In the data rows, the value 128 means zero.
Some points, one per row:
[141  74 150 144 122 103 168 138 120  66 161  93 122 139 103 164 163 173
 122 121  95 138 106  68 144 157 138 140 147  89 181 144  73 104 131 195
 135 111 112  92 172 107 111 117 159 129 130 165 124  94 139 140  61 100
 130  92 113 116 131 159 159 121 143 158]
[180 139 122 133 117 131 201 124 112 168 178 171 136 175 115 153  78 184
 106 188 156 164  66  54 135 120 133 201 136  76 197 121 192 123 161 128
 176 182 106 114 126 138  85 124 137 129  80 121 127  90 150 102 162 130
 147 152  89  98  89 137 217 115 137 122]
[119 129 165 158 158 180 104 131 112 142 119 119 131  70 100 132 118 116
 128 145  77 162 153 152  88 120 138 136 135 141 114  92 161 112 117 117
 118 107 167 123 135 130 128 173 133 143 188 124 127 145 124 111 148 156
 140 150 116 110 146 102  97 140 114 149]
[ 95 149 128  69 114 106 132 136 122 185  97 144 127 155 187 143 144  58
 153 147 183  96 156 151 206 152  99 109  81 157  93 106 107 139 181 123
 128 104 119 128 184 148  70 123  72 110 129 153 136 147 150 132  83 106
  65 216  91 149 146 164 120  78 164 141]
[141 114 125 176 155 173 114 146 130  91 127 132 114  71  68 135 137 119
  99 126  81 163 153 158  88 131 150 117 160 163 144  64 150  84 107 130
  85 116 167 119  87 179 142 125 159 140 205 146 117 125 121  99 168 143
 124 126 147 102 119  93  86 158  84 133]
[118 129  78 132 176  70 105 160 136  30 163  93  61 146  86 135 181 160
  86 167 120 127  46 152  66 158 193 144 156  71 123 168 106 118 134 121
 103 163  88  95 190  85 193 121 160 180  58 127 108  95 198  97 126 191
 169  13 168 155 119 169 135 135 219 166]
[131  74 105 165 121 115 121 171 172 117 197 168 114 227 122 166  93 126
 119 139 161 125  70  91 147 119 142 171 128 119 114 157 140 160 176 122
 179 145  95 132 162 109 180 180 178 160 157 174  40  97 112 110 118 122
  75 156  93 157  93 155 179 110 153 177]
[107  97 140 161 111  89 178 113 110 103 159  91 123 157 137 144 139 164
 125 114 119 153 116  80 133 111 119 132 135  69 136 160  70  73 118 186
 119 115  96  89 184 101 103 145 146 129 112 182 124 127  98 143 101 111
 138  51 142 154 123 130 176 113 199 137]
[161 141 115 104 151 133 197 109 121 175 158 185 158 172 150 166 114 188
 131 195 156 167  88  83 119 116 116 176 128  78 148 131 197  91 191 146
 198 176  96 141 155 131 113 132 160 132  70 112 128  88 164 116 191 139
 129 153 118 122  95 114 171 107 141  97]
[107  46 119  97  43 171  65 130 164 226 120 145 115 156 147 142 122  69
  88 125 113  93 133 108 179 172 167  98 193 123 115 137 102 139  84  82
 146 149 175  95 153 121 116 120  87 130 214 152 162 198 146 126 131 157
  96 201 110 116 159 143 134 110 187 218]
[118 144 116 149 126 170 112 120 128 139 112 137 136  81 114 148 182 105
  87 117  71 173 141 138 125  99 171 120 101 131 159  96  94 117  52 132
  61 149 177 174  81 142 120 166 126 100 164 136 137  88 130  85 179 148
 122 165 169 113 153  99  90 152  80 137]
[165 100 111 147 140 139 212 150 147 153 162 229 133 147  83 173  75 181
 104 162 146 164  83  37  93  86 159 205 155  76 136 103 177  98 160 138
 187 171  77 147 151 140 105 105 139 133  89 126  84  87 126  98 205 146
 122 157 139 136 115 130 173 114 150 113]
[149 101 104 134 117  50 120 131 100 128 128 183 137 149 133 128 127 102
 117 106 133  56 105  82 148  98 141 162 106 154 126 135 154 172 143  87
 189 133 111  87 103 115 113 139 134 131  38 176 120 132 150 160 108 130
 171 123 169 134 138 137 126  97 124 122]
[103  60 127 169 116  38 159 138 201 141  75 129 145 164 145 102  54 164
 148 172 173 115 106 157 112 132 116  78 151 114 144 186 126 173 157 159
 160 157 120 143 151 123 180 152 164 163  75  99 111 160 139 145 178  94
 179 123 175 139  38 115  31  72 119 138]
[135 114  91 150 130 168 115 129 129  91 100  99 144  64 108 134 161 145
  96 160 106 152 171 167 105 131 144 117 149 163 106  91 146  77  89 109
  91 138 174 122  73 151 162 154 151 127 172 113 139 151 121 118 182 164
 122 148 137 113 143  95 115 133  85 111]
[109 152 140 139 152 144 110 144 137 154 114 103 142  74 121  77 124 147
 104 136 129 161 161 156 115  97 136 104 124 133 111 108 147 102 106 134
  82 114 196 143  85 139 117 173 145 122 178 123 140 133 109 116 154 141
 105 165 113 126 127  87 114 150 112 120]
[121 142 114 119 136  49 138 110 120 150 155 163 143 131 141 103 136 129
 144 116 137  56 130 112 145 117 116 185  92 135 174 128 147 171 167  99
 176 133  72  79 122 130 134 103 111 152  45 151 127 109 170 184 123 122
 163 138 132  94 123 136 130 108 114 123]
[173 100  69 150 109  60 142 117 106  80 156 184  73 160 125 150 115  94
  80 135 125  57  92  73 135  83  92 189 135 142 144 142 143 153 124 107
 132 156  81  75 106  98 105 100 119 142  59 197 101 106 169 140 144 133
 185 109 165 124 132 149 151 106 139 142]
[174  99 105 139 124  59 149 137 115  89 130 174 107 139  95 161 117 122
 108  76 134  48 110  72 124  97 135 181 141 128 141  98 139 163 146 109
 177 123  81 108 100 135 138 108 102 131  66 153 117 131 150 165 136 121
 168 145 160 128 147 160 131  98 109  98]
[127 146  98 131 119 180  81  93 157 166 124 105  58 135 134  99  65  17
  73 146  91   0 159  84 138 150 161 166 116 144 115 134 119 183 121  66
 153 123 140 105 112 131  82 131 124 100 107 198 141 193 161 125 125 135
 131  52 166 103  96 157 156  57 156 164]
[143 144 125  88 101 137 114 119  91 126 135  99 133 154 131  56  63 120
 149  81 122 172 123 141  91 133  82  55  93 147  83 192 139 116 108 118
 129 124 131 156 137  81 120  80  88 131 102  72 120 116  96 127 121  59
 130   0 124 169 114 122  94 141 166  67]
[125 152 163 125 149 155 104 131 159 126  88 148 143  88  86 145 175  90
 124  68 102 133 162 166 106 113 181  96 118 182 148  79 129  86 121 137
 108  73 148 227 105 175  97 159 124 105 184 107 120 132 137 100 147 140
  92 193 168 122 161 107  34 150  49 110]
[ 92 108 115 106  93 116 115 165 159 171 102 150 121 155 164 172 157  99
 168 137 134 124 168  96 210 135 157 113 131  86  90  96  64 116  62 121
  91 158 162 127 152 119 113  80  83 146 131 118 152 128 173 127 122 115
  54 187 129 150 199  91 114  95 171 153]
[120 148  91  92 100 142 123 167 123  89 112  65 152 139  96  85  88 141
 157  51 105 185  92 116 130 141 141  63 109 158 109 163 116 122  70  96
 116 121 129 150 100 112 192  70 107  97  66  59 115 109 134 146 132  59
 121  23 126 210 142 114  89 188 114  55]
[139 135 152  52 118 160 115 122  86 145 134  73 162 126 107  90  95 136
 156  93 104 150  97 157 117 149  85  39 103 174 118 224 157 124  93 104
 103 123 142 154 124  96 149  65  86 101 104  43 146 120 126 155 121  39
 151  28 100 144 139 136 106 178 135  95]
[127  95 129  84  83 158 119 139 109 103 158  63 154 124  94  75  66 149
 140 108 129 162 119 149 134 156 101  62 115 135  82 194 142 128  65  89
 107 111 167 114  83 101 176  56  96 128  84  80 125 116  99 155 118  38
 134  15  96 160 140 119 130 173 164  93]
[141 131  86 118 126  51 158 127  87 144 158 176 135 138 157 121 132 112
 125 142 143  82  99  93 154 104  86 175 109 129 144 137 144 144 172 114
 165 136 113  94 115 105 102 109 108 136  35 169 124 111 160 186 125 115
 175 138 170 118 137 130 137  95  99 121]
[126 125  99 109  89 130 104 161 134 183 108 128 120 131 119 174 124  71
 152 138 165 110 149 129 191 147 116 107 122 139  75 114 101 126 121  88
  87 134 127 131 162 149  97 125  94 122 135 156 116 132  85 102  90 116
  72 171 116 155 168 161 154  87 164 178]
[102  55 109 110  15 147 100 124 139 202 116 139  93 158 134 141  90  47
  66  91 126  72 161 121 158 178 148  93 164 138 127 153  92 129  84  95
 149 167 142 111 194 118  80 108  45  92 237 167 158 188 133  76 170 150
 101 146 138 147 144 151 101  77 226 182]
[115 105 148 186 141 191  94 153 119 113 131 107 132  78  81 144 142  80
 107 122  98 153 145 139  97  86 156 146 137 155 124  62 121 106  59 105
  73 116 178 123  72 151 133 154 151 138 180 153 124 104 138  97 154 148
 125 141 126 115 140  90 109 163  84 146]
[113 135 141 139 124 186 103 111 114 121 106 132 150  75 111 150 150  85
 117 136 100 179 160 175 106 130 138 127 130 152 133 104 134  79  75 128
  91 122 163 171  79 132 145 168 135 120 155 140 139 131 138 103 165 155
 111 177 153 149 152 102 101 153  83 134]
[164 128  74 139 126   9 147 118 120  86 155 191 103 153 122 148 124 108
 125 115 160  46  90 109 145  99 120 184 104 134 139 107 130 163 166 126
 164 155 104  77 129 123 131  89 114 156  65 163 132 118 138 161 128  89
 160 141 124 106 132 144 153  86 132 131]
[170 114 109 119 134 118 222 139 135 143 185 192 117 183  99 149  77 179
  93 185 158 141  51  50 126  96 163 179 146  70 177 121 193  80 135 165
 189 162 123 136 123 110 113 123 149 145 100 136 105  83 172 109 218 129
 138 113 147 130 101 132 179 132 133 135]
[150 134 141  79 117 134 123 170 106  93 143  67 132 163 133  62  68 166
 169  99 102 176  75 141 135 152 109  41 103 156 113 180 155 100  90 109
 127 110 144 138 121 107 165  51 101 120  85  83 131 114 145 167 107  53
 113  33 121 178 137 145 103 178 114  81]
[ 99 163 132 133 128 150 112 151 120 126 120 108 169  85 113 143 139  90
 138 129 101 171 129 157 125 135 156 135 101 160 152  79 120 114 117 145
  95 141 169 163  91 154 132 160 126 138 168  88 148 116 135 110 129 128
 103 178 158 109 145 102 116 140  68 130]
Here are 16 more points, each followed by its number:
[139 115  74 137 124  51 150 120 113 141 146 159 141 158 141 131 121 140
 119 107 140  62 106 104 141  99 113 169  96 148 147 136 139 153 153 103
 171 157  88  85  97 122 141  97 118 115  36 184 122 113 174 163 136 124
 172 142 150 123 140 147 151  94 120 111] 0
[145 137 127 111 126  96 145 162 180 144 176 173 131 239 138 172 124 131
 118 115 217 114  77 101 175 114 163 153 110  77 131 173  97 169 185 152
 164 118 111 190 161  94 179 192 162 110 126 120  67  83  87 130 125 108
  67 231 101 153 122 172 172  92 126 116] 1
[156 160  93 118 125 158 119 174  57   9 174 109  91  68  86 122 182 126
 127  90 147 144  66 142  51 148 144 165 119 126 145 123 149 129 123 196
  87 119  43 114 155 134 176  93  84 185 100 139 145  49 167 109  88 125
 207  26 129 134 140 143 199 127 188 151] 2
[ 81 138 185 127 157 188 109 140 132 181 105 107 193  74 134 114 153 135
 143 160 104 155 172 176 105 140 162 114 130 162 143  79 156  93  93 120
  98 118 163 153  77 157 155 170 147 131 133 103 157 126 147 128 161 146
 109 187 142 112 169  94  57 164  55 116] 3
[115 131 171 134 187 144 121 150 132 120 125 133 154  87 113  95 123 125
 126 127 127 140 196 177  96 121 131 102 130 138 108  48 163 102 150 126
 131  87 164 152  99 173 126 140 144 135 181 122 136 159 113 139 139 139
  90 187 124 115 121  97  76 149  83 108] 4
[157  85 148 169 113 127 139  97 149  99 147 126 109 126 103 116 170 157
  89  82  95 124 105  83 140 135 167 144 126 101 150 140  78 122 107 179
 135 103  99 112 185 100 111 148 160 122 126 157 114 131 163 130  79 110
 141  68  93 148 138 161 129 149 148 147] 5
[133 112 114 151 115 100 157 110 143  82 144  90 120 143 113 107 141 172
 104  97 129 123 136 104 132 151 135 124 146  74 139 148  60 104 144 171
 150 100  98 104 195 122 130 135 163  93 101 146 121 141 123 117  86 104
 143  61 133 150 112 165 167 114 178 117] 6
[166  83  91 139  89  49 140 102 103 114 145 196  93 136 126 120 133 101
  82 172 131  47 122  93 154 109  88 159 114 174 119 159 165 156 142 103
 187 153 122  38  98  89 124 122 126 125  56 180 127 108 156 146 169  92
 176  95 165 103 129 143 137  84 142 145] 7
[123 152  89 143 137 184  98  92 172 149 100  96  49 167 114 126  95   0
  82 113  85   8 148  96 132 131 149 154 103 176 139 158 101 151 107 110
 180 132 135 147 129 127  88 121 109 114 128 222 102 162 210 119 143 121
 120  68 179 124 110 155 157  55 146 176] 8
[123 163 149 127 164 178 130 123 123 135 117 132 169  63 108 126 158 133
 160 123 113 168 172 157 111 135 154 115 151 146 140  73 133 115 148 116
 113 112 152 142  75 193 126 146 154  99 189 113 124 130 119 109 138 155
  93 209 135  86 130  87  90 158  57 125] 9
[ 76 151 142 138 145 114 146  98 119 151 141  90 171 128 165 135 142 168
 172 123 115 157 143 101 156 160  92 125 107  95 137 171  53 128 180 198
 168 103  92 118 197 116 107 177 174  92 121 125 130 111  95 126  54 113
 144 108 121 118 110 124 176 104 161 141] 10
[102 166  99 102 141  34 120 110  89 182 139 159 147 136 179 128 119 128
 148 153 124 101 126 121 127 130  66 168  84 145 137 160 128 184 219 139
 203 150  59  84 139 138 102 133 110 126  34 128 148 113 126 151  91 101
 189 160 132  72 131 120 159  66 118 117] 11
[105 223 109 152 144 131 146 157 102  67  94 127 126  76  92 102 114 183
 193 182 116 190 148 151  81 126 105 120 154 113 168 153 110 107 117 159
  82 141 143 153 121 146 140 103 133 108 129  56 143  81 129  72 131  86
 176  78 124  81 117  82 117 173  82 116] 12
[156 141  89  87 142  33 127 147 116 109 124 163 158 142 128 136 166 134
 121  98 155  51 116 110 152 119 139 139  93 136 137 118 140 156 190 118
 195 100  62 100 108 169 134  95 121  96  15 134 116 133 145 167 120 140
 155 164 183 127 137 121 119  88  85 109] 13
[144  91  69  84 117 220  95 133 135 133 160 151 127 102 133  71  87  96
  82 112  90  68 104 147  95 139 104 117 143 174 118 171 195 190 108 120
 142 130 209 185  80 154 163  75 113 148 188 119 158 124 137 117 140 169
 104 128 132 141 123 114 118 167 138 179] 14
[175 113 142  95 123 143 120 137 118  90 152  62 126 158  86 102  73 147
 153  65 141 161  57 156 105 131  96  91 123 174  89 175 163 117  90  95
  83 127 100 156 130  91 172  74 109 157  78  80 126 136 100 182 103  59
 145  16  94 186 119 148 118 167 139  65] 15
Which of these numbered points is nearest to each point below, looking only along the 4 directions in which the first points spread most? Its number follows each.
[149 187  50  78 138 143 114 142  86  51 198  69  90  94 138  85 171 182
 111 137 148 148  80 168  48 166  94 141 136  94 116 151 205 106 155 203
  79 123  84  53 145 152 174 117 110 174  98 119 163  76 163 127  74 154
 187   0 109 116 141  85 241 175 223 164] > 2
[180 110  85 178  64  46 122 152 117  56 147 183 118 152  86 171 123  89
 120 102 109  24  97  94 142 130 128 190 151 189 150 137 150 134  98  88
 163 130  83  96  93 115 123 119 114 139  66 190 125 123 157 144 157  91
 174  93 196 154 177 180 147  90 112 137] > 13
[154 107 143 152 116 182 106 125 127 106 112 138 140  64  73 119 142 102
 104 143  76 163 162 158 106 126 155  85 135 160 134 102 161  96  89 111
 100 103 183 140  79 139 132 154 137 115 196 148 123 137 136  90 174 143
 107 135 163 111 151  91  79 161  88 145] > 3
[122 180 130 103 171 158 110  90 171 210 118  98  71 136 132  95  69  39
  93 134  99   0 176 118 125 129 120 143 102 151 113 152 135 174 191  73
 201 111 124 138 146 158  70 120 111 115 126 177 114 223 185 153 119 133
 147  85 128 105  93 157 139  56 149 140] > 8
[182 119  45  96 127 165 126 178  79   0 195  61 103  73  89 105 162 160
 132 112 122 160  65 138  19 161 169 147 143  84 119 128 182  89 116 175
  85 152  84  66 104 114 191  94 109 182  94 150 155  31 206 134 105 157
 161   0 147 133 153 124 208 181 205 178] > 2
[108 125 133 120  69 208  69 142 131 113  87  98  93  90 115 114 117 114
 156 126 106  98 132 111 105 139 104 131 146 150 109 166  57 177  74 147
  78 167 139 151 100 104 129  89  68  87 194  88 127  95 129 113 145 109
 169  87  87 107 149 132 152 139  79 140] > 14
[ 90 168 167 127 157  57 139 132 169 178 190 178 146 240 186 156 114 174
 178 109 199 138  70 123 152 123 113 157 110  78 116 144 124 171 247 107
 180 119  89 177 175 132 156 195 169 182  98 134  86 121  61 184  69 102
  70 252  66 140 110 158 177 109 109 128] > 1
[155 167 137  99 149 127 205 134 100  88 123 156 148 120 142  71  51 162
 167 161 139 110  95  20 137  92  93 138 128 120  91 167  98 146 123 150
 133 224  54 113 110  80 131  52  83 100  22  86 158 103 159 160 119  96
 197  21  96 160 141 194 143 176 126  51] > 2
[117 114 129 101 105 118 143 159 134 182  88 111 122 183 165 162 133 107
 127 135 141 120 145 110 192 144 135 135 133  94 117 112  95 120  77 130
  97 147 117 133 154 113 100  70 107 139 143 130 159 156 168 128 142 119
  89 131 136 163 152 109 116  89 130 117] > 10
[146 185  82 203 133 144 132 164 112  10  83 127 103  88  88 147 135 157
 171 162 136 179 120 140  69  81 113 165 154 105 150 135  95  82  49 136
  56 174 151 162  82  97 139 101 131 129 115  91 110  64 117  77 148  94
 182  45 133 135 113  95 160 174 123 106] > 12
[171  83  96 122 116  57 132 147 120  86 132 185 128 143  93 158 135 119
 103 104 124  38 116  73 144 124 152 145 122 159 158 109 153 157 132 111
 178 120  82  92  88 121 127  88 110 131  47 154  91 105 161 174 144  98
 150 132 183 104 159 138 118 114 111 134] > 13
[129 105 102 110 123 209  88 163 128 122 183 168 111 119 141  89  94  79
  79 101  71 101  97 142 115 128 102 138 104 165  95 164 124 183  84 143
  99 169 197 185  59 135 141 112  93 130 201 167 146  80 129 115 151 144
 131 128 152 117 109 113 138 143 141 198] > 14
[122  95 132 139 126  72 106  94 211 195  44  71 142 199 162 159 114 132
 138 146 161  88 176 149 176 180 111  95  99  96 157 180  90 119 135 174
 154 128 105 141 223 126 113 162 157  95 160 101 165 196 184 127 135 126
 118 103 140 147 132 123 122  84 162 164] > 10
[112 238 164  54 164 164 177 123  87 189  85  64 184 124 162 167 122 206
 216 141 160 173  60 153 101 140  85 135  34 175 170 152 181 138 163 159
 126 119 121 185  80 130 125 104  61 129 151  30 164 114 112 109 106 125
 124 158  98 129 153 135 124 118  83  34] > 12
[111 157 135  33 131 159 123 106  96 192 124  65 187 149 180  54  91 186
 156 120 134 184 145 160 137 139  65  36  79 118  77 207 169 142 132  86
 137 133 115 118 117 105 153  78 103 105  59  45 143 150  96 169 102  57
 144  32  59 172 123 117 135 187 151  53] > 15
[168  99 112 138 109  34 117 107 117 110 138 186  97 147 107 117 139 121
  90 113 117  29 124  85 140  97 125 173 105 170 140 126 167 179 169  82
 195 137  65  69 128 117 134 141 114 132  64 177  94 145 164 141 141 110
 187 113 127 117 122 156 118  89 155 119] > 7
[166  93  93 156  88  42 149 116  92  94 141 204  89 125 125 139 101  74
 120 141 123  53 117  79 129 113  81 191  94 149 132 139 118 160 168 111
 176 159  75  78 124 103 114  93 106 144  95 188 105  99 143 139 136  87
 178 118 167 101 120 142 152  65 158 147] > 7
[166 191 122 114 130 154 112 120 146 104  93 117  99  96 109 164 151 194
 141 107 158 180  94 131  88 115 113 179 101 181 138 103 160 154 134 118
 119 116 112 157 116 157  98  94  75 146 169  74 103 130  99  76 135 134
 124 151  62 146 127 146 123 145  91  29] > 12
[131 155 135 158 157 156 118 144 142 119 126 133 147  69  96 141 163 118
 137 119 103 177 162 163 126 104 150 145 157 138 133  61 100  97 106 107
  77 123 173 139  76 166 128 165 155 106 180 124 125 132 120 108 147 134
  97 192 130 101 129  93 117 151  73 124] > 9
[149 114 126  99 103 133 129 130 109  82 157  95 115 145 111 104  69 142
 142  62 110 168  70 142  95 117  79  76 116 146  96 182 138 106  73  79
  84 138 127 122 136  98 155  48 112 151 121  96 106 135  99 149 131  32
 139   0  75 181 109 153 109 192 148 108] > 15
[151 106 130  81 113 219  77 148 106 144 139 167 135  92 186  91  88  64
 119  98 110 104 142 168 110 150  96 116 111 182  84 133 169 204 145 149
 179  94 191 230  84 146 146 105 104 130 184 107 149 122 135 125 111 159
  98 188 126 133 118  89 120 142 133 155] > 14
[131 122 152 129 130  89 161 115 111 139 169  79 137 171 193  94 141 194
 122 132 137 127 114 115 154 138  94 119 114  78 140 159 112 113 146 206
 149  86 144  92 199  91  89 156 172 128 116 155 125 137 122 150  79  87
 139  76 109 139 100 101 177 142 196 125] > 6
[149  84  76 150 105  39 133 104 121  97 138 201  94 132 136 137 114  95
 111 149 113  70 123 101 141 115  94 168 110 160 121 151 118 165 159 116
 178 156 102  60 125 116 100 110 114 131  64 182 108 111 163 141 120 103
 175 121 142 103 127 137 146  75 132 139] > 7
[106  96 105 124 149  41 155 159 171  79 159 127  49 163 138  92  96 139
  93 128 190 139 118 120 132 169 144 150 147  80 176 186 145 155 154 148
 160 157 115 121 118  91 180 102 162 157 100 105 111  66  96 117  78 151
 116 107 149  62  76 139 164 107 210 161] > 6
[119 146 141  75 104 134 116 112  85 149 131  82 152 157 165  63  96 137
 162 118 111 168 105 165 137 131  57  46  86 149  64 193 165 121 112 125
 108 121 140 117 152  94 152  95 105 138  84 107 147 119 124 160 100  42
 149  10  80 182 139 115 143 185 161  73] > 15
[146 103 109 118  82 148 103 169 114  70 161 104 112 148  84  96  72 146
 149  69 118 180  89 137 112 143  95  87 136 172  55 161 132  95  48  71
  87 150 140 100 113 106 169  42 118 148  86 121  96 108 105 164 141  30
 126   5 106 168 123 137 122 163 144 105] > 15
[ 93 176 135  57 138 103 122 130 150 206 101 124 128 146 156 154 126  80
 151 117 160 115 136 125 204 121 131 107  80 116 124 121  90 145 173 137
 111 112 121 160 189 161  65 111  69 113 120 148 125 142 151 149  65 119
  63 237  96 142 152 164 143  90 160 131] > 8
[126 113 143 126 132 116 165 117 112 108 118 109 160 137 156 111 169 189
 134 120 159 107 147 128 153 161 143 102 130  88 133 135  78 107 180 199
 167  84 105 123 156 117 113 144 168  92 111 120 141 136 109 133  76 113
 119  98 149 133 109 116 144 137 120 122] > 5
[122 139 139  69  98 137 117 130 118 127 140  85 162 162 132  79  98 154
 173  91 140 165  98 143 139 146  93  50 106 154  87 188 144 104  94  91
 109 132 126 159 133 104 152  74  92 141  76  75 145 132 106 178 102  35
 115  52 115 180 155 142 100 166 121  64] > 15
[161 114 135 114 108  52 127 124 108  97 148 159 103 129 105 116 118 138
 103 105 127  58 115  82 152  87 115 190 100 147 142 118 150 193 149 101
 180 136  75  66 106 115 125 111 111 148  66 156 103 107 160 135 126 116
 197 127 129  86 114 143 141  90 149 139] > 0
[109  84 132 154 107  59 149 114 192 175  65 123 159 168 171 117 127 166
 145 161 177  93 131 183 105 156  93  87 160 123 151 206 156 158 162 144
 155 136 107 150 155 161 180 194 156 156  47  93 135 188 128 190 189 107
 165 145 134 133  61 118  27 123  94 177] > 5
[196 101  72 140  99 159 148 102  97  83 174 156  30 128  78 116  85  72
 100 112 130  42 141 117 140 141 102 157 101 145 181 164 202 166 114  46
 154 105 101  81 135 133 121  94 117 142 116 168  74 114  87 161 113 144
 137  91 135 128  99 188 132  96 114 105] > 11
[147 113 111 119  95 152 106 122 119 128 140  78 127 139  94  81  95 172
 129  76 119 163 115 143 111 134  84  71 136 172  86 219 149 108  60  83
  88 137 138 103 109 110 172  68 112 128 101  89 114 134 120 154 144  54
 149   0  85 186 120 143 117 172 125  91] > 15
[161  99 159 191 180 183 131 181 149   0 157 130 106 165 101 109  51 146
 189 170 121 100  78  71 122  98 171 117 156 109 118 189 102 183  60 129
  53 143 146 126 154  70 213  58 123 148  63  71 143 106  91 149  87 118
 136   7 154  93 107 162 158 138 157 111] > 2
[ 99  70 154 151 117  48 140 145 209 158  81 110 166 178 147 119  94 161
 163 175 168 118  82 169 112 151 144  74 138 118 181 181 142 184 186 182
 165 124 111 194 171 169 167 149 147 155  53  79 114 154 154 165 153  88
 181 161 179 123  63 136  27  82 101 168] > 5
[114 121 142  88  99 143 116 145  96 105 146  82 138 150 133  56  67 152
 157  93 101 168 123 149 125 151  88  70 101 160 103 174 142 126 107  87
 113 152 128 113 131  87 157  66 102 135  86  97 147 110 124 156 116  33
 140  14  82 188 120 139  95 169 136  81] > 15
[131 100 125 155  94 118 115 103 126 120 141  97 119 140 160 120 174 169
 124 152 132 137 135  89 153 163 113 148 154  88 127 141  81 115 114 169
 144 118 103  79 194  94 129 156 161 105 119 174 103 111 132 124  79 112
 138  95  98 141 131 119 174 137 155 157] > 10
[128 138 110 155 162  38 161  98 158 129 145 172 139 205 105 129  66 132
 171 115 171 143  70 118 147  81 143 147 116 141 152 145 163 148 169  67
 173 174  61 125 182 105 107 118 106 157  52 107 118 179 139 127 143 179
 165 191 167 162  76 172  50  77 153  80] > 11
[126 142 170 118 128 106 127 119 143 127 131 114 147 136 138 133 168 159
 159  92 137 137 102 114 156 175 162 115 122 123 134 137  75 121 171 181
 150  95  81 150 203 108 114 168 173 100 123 124 119 125 120 131  76  97
 136 107 137 154 119 156 113 106 134 128] > 5
[140  90  88 132 100  48 139 139 102 105 149 162 120 155 124 118  97 110
  95 132 128  52  85  87 145  96 108 184 118 160 121 121 129 160 120  94
 162 147 110  45  88  99 147 116 130 120  51 184 115 127 144 148 139 113
 179  75 179 146 133 136 182  74 148 126] > 11
[141 128 121 158 151 194  96 129 121 126 118 127 151  50  91 175 163 114
 133 157  92 183 147 158  98 110 121 127 143 144 113  78 135  81  87 115
  94 154 164 133  89 167 152 171 149 136 166 106 111 136 121  98 156 170
 110 170 132 116 127 110 116 141  91 156] > 9
[ 89 186 139  96 120 212  65 110  88 160  95  81 108 118 184  64 140 129
 137 167 112 122 135 127  98 116  80 115  94 164  98 184  87 182 133 183
  86 150 134 123  98 114  89 157  80  68 177  86 135  76 125 134 138 136
 175  63  76  84  98  86 143 124 107 127] > 14
[142 115 147 168 152 197 102 143 126 111 103 146 120  86  77 140 138  92
  91 105  45 170 149 114  98 108 183 111 151 154 135  72 147 100  82 102
  71 109 172 153  83 150 118 161 152 143 184 140 115 134 137  90 171 150
 118 148 175 131 144 116  88 147  95 126] > 9
[123 135 125  77 105 130 104 129 113 158 147  97 135 156 145  79  72 153
 177 103  87 174 112 127 121 129  89  48 100 159  92 215 129 117  71 124
  94 155 166 118 150  80 149  87  94 144  89  75 109 100 130 145 121  34
 118  28  90 153 138 124 126 189 148 104] > 15
[ 57 163 106 116 172  25 140 171 152  34 186  77  76 162 143  86 159 181
 114 171 146 127  70 167  71 171 171 112 159  38  89 153 128 103 163 143
 120 140 107  64 193  82 190 113 163 202  54 143 154 125 193 125  93 145
 142   0 163 153 136 133 144 136 240 185] > 6
[131 140 108  90 112  34 134  74 134 135 133 170 118 121 137 143 141 116
 122 125 137  72 144 114 130 117  83 196  94 140 154 161 124 186 185 117
 178 160  49  89 131 155  88 105 112 102  53 118 104 113 145 166 104 118
 184 163 144 104 137 148 149  82 125 103] > 7
[126 123  97 129 169  67  93 158 128  26 180  85  77 112  74 137 175 156
  74 163 136 135  66 162  36 195 170 138 177  82 118 162 156 108 139 129
 139 147  77  24 205  99 190 108 170 204  80 121 114 130 179 107 132 176
 175   0 158 127 125 140 121 133 213 176] > 2
[155  97 121 178 130 135 144 117 135  93 126 118 115 166 146 137 133 169
 119 131  87 148 119  65 148 117 145 111 149  75 116 155  82 121 118 179
 117 107 136 104 194  77 106 159 170 107 127 182 104 134 115 108 115 127
 141  47 111 149 115 154 202 135 188 130] > 10
[160 120 118  85 100 163 119 156  94 118 132  91 132 138  97 112  67 135
 164  94 108 172  97 122 127 151  94  80 136 142  95 199 163 114  59  96
 100 127 151 121 124  90 175  73  92 149  96  87 102 117 120 145 120  57
 147  14 100 171 138 151 114 194 127 100] > 15
[154 132  94 143 150  33 113 123 151 101 137 153  87 176 115 116 106 139
 100  99 125  70  87  87 124  65 110 163 121 147 118 119 164 156 179  90
 153 133 101  89 119 142 121 125 128 159  50 175 100 165 147 170 108 118
 173 108 155 118 118 152 165 120 170 111] > 0
[138 126  98 125 111  24 135 129 111 100 176 163 119 144 127 118 121 125
 116 121 149  46 120  93 163 106  91 174  87 165 147 128 130 188 151 105
 187 143  68  63 121 128 110 112 124 130  55 157 127 105 174 144 125  98
 173 122 143 105 130 139 153  74 127 112] > 7
[127 160 158 118 104 176  69 147 160  92 111 111  87 101 103 129 134  80
 143  59 123  97 107 103 111 102 138 130 109 147 115 147  48 172  97 175
  76 145 119 186 116 116 129  81  65 104 189  77 138  96 161 141 142 128
 151  98  89 119 137 150 117 138  80 110] > 14
[158 113 144 174 143 216 122 132 133  79 108 151 125  56  61 155 128  83
 107 164  70 193 161 141  86 120 145 123 153 164 115  60 129 103 126 121
  95 105 153 130  75 133 141 152 143 120 185 136  98 113 127  57 157 138
 117 163 160  99 118  93 102 133 121 136] > 9
[129 116 139 159 156 192  99 130 106 105  85 114 122  58  97 154 166  85
 105 143  91 183 161 143 103 109 134 136 112 178 131  86 130 101 111 132
 104  95 141 156  55 156 154 163 143 109 197 120  97 107 127 103 140 161
 128 167 154 113 138  73 110 106 102 141] > 9
[107 152 101 111 180  69 138 155 131  42 170 100  71 100 102 105 179 168
 100 165 140 150  77 164  59 150 135 150 183  54 132 146 112 107 165 118
 126 170  51  74 199 100 159  90 164 210  88 130 122 112 187 125 119 153
 180  17 148 128 100 135 129 117 220 165] > 2
